In the rows, zero is written as 128.
Each path below is one point turned by a fixed rotation once a step. After each direction that follows a path, write how fast that rotation turns it, in degrees per step (0 if it stays still).
Each turn is a multiple of 5 degrees from 10 to 175, or 0.
Each row of a path follows its step; steps can be skipped.
path 1
step 0: [123 127 138 121 140 136 120 125 129 150 125 126 122 130 112 136 136 133
 128 136 119 130 133 136 127 132 119 111 124 128 142 116 111 134 140 105
 123 136 124 132 128 131 125 137 123 131 121 127 116 137 126 119 137 129
 122 129 126 137 134 121 133 132 128]
step 1: [132 117 127 123 142 144 111 118 136 133 129 123 140 134 134 122 144 132
 132 126 125 115 113 129 124 120 134 126 128 132 130 139 130 135 126 122
 146 124 122 123 141 142 130 126 123 128 147 126 134 133 134 131 143 133
 120 122 127 137 134 133 125 134 131]
step 2: [133 119 125 124 134 130 136 129 116 130 127 143 140 132 132 135 129 135
 117 129 122 133 130 118 133 119 139 139 130 124 130 136 127 128 127 118
 133 141 129 143 141 124 123 124 106 125 130 128 132 125 129 147 134 113
 137 131 123 136 109 136 127 116 128]
step 4: [138 126 127 122 147 123 112 115 125 132 138 123 135 119 127 127 132 125
 136 144 126 126 134 138 136 127 115 113 139 127 140 125 124 144 119 132
 116 147 131 123 127 135 113 130 128 122 134 123 122 131 129 128 131 130
 122 130 128 123 129 120 123 124 143]
step 6: [132 134 124 122 134 136 130 134 115 125 135 138 130 137 126 124 125 140
 129 129 119 128 121 126 125 117 132 129 120 113 123 137 123 133 127 132
 162 135 115 123 133 134 121 132 116 136 125 137 132 128 121 141 135 133
 136 110 129 135 130 124 131 127 138]
step 7: [136 131 132 124 135 122 128 132 120 125 116 141 140 113 123 131 131 132
 128 135 127 131 122 129 117 126 126 136 116 144 135 126 131 129 136 126
 132 140 114 124 133 138 110 130 129 121 128 115 118 122 128 127 129 132
 142 138 119 126 102 126 128 117 127]
step 8: [138 123 121 134 136 132 128 125 126 144 125 131 145 124 128 124 132 117
 137 126 121 120 131 126 135 135 132 116 138 131 119 123 129 137 128 122
 123 132 130 131 129 122 117 102 123 125 123 134 109 130 122 110 131 139
 134 133 119 129 133 112 128 119 140]
step 10: [133 131 141 116 130 138 127 131 123 125 129 127 125 121 139 128 129 120
 133 133 129 120 120 118 114 128 129 135 128 125 127 143 105 136 120 122
 142 120 121 137 133 154 121 126 116 132 123 125 134 137 131 131 138 129
 126 122 122 130 123 132 109 125 123]
step 11: [131 136 114 115 122 118 132 128 117 142 116 140 129 121 137 118 134 136
 118 136 129 136 128 127 124 125 137 132 125 126 132 118 119 141 123 120
 149 141 124 125 135 114 130 131 116 126 139 131 117 128 122 128 129 136
 127 131 122 139 116 122 117 115 128]
Speeds:
[126 124 130 127 128 132 127 131 123 130 130 128 127 129 131 127 128 133
 133 128 126 125 126 124 130 130 128 131 131 128 125 130 129 126 126 129
 127 127 129 127 131 128 129 130 129 131 128 128 129 131 127 132 125 126
 129 127 129 128 126 129 128 131 127]
90
[131 128 131 128 126 127 126 125 128 131 131 133 129 125 126 124 126 128
 127 126 127 131 128 126 131 130 127 128 125 126 126 131 128 129 129 124
 126 125 131 128 129 127 130 127 127 130 125 130 127 124 125 126 130 128
 126 129 131 130 125 128 126 129 127]
130
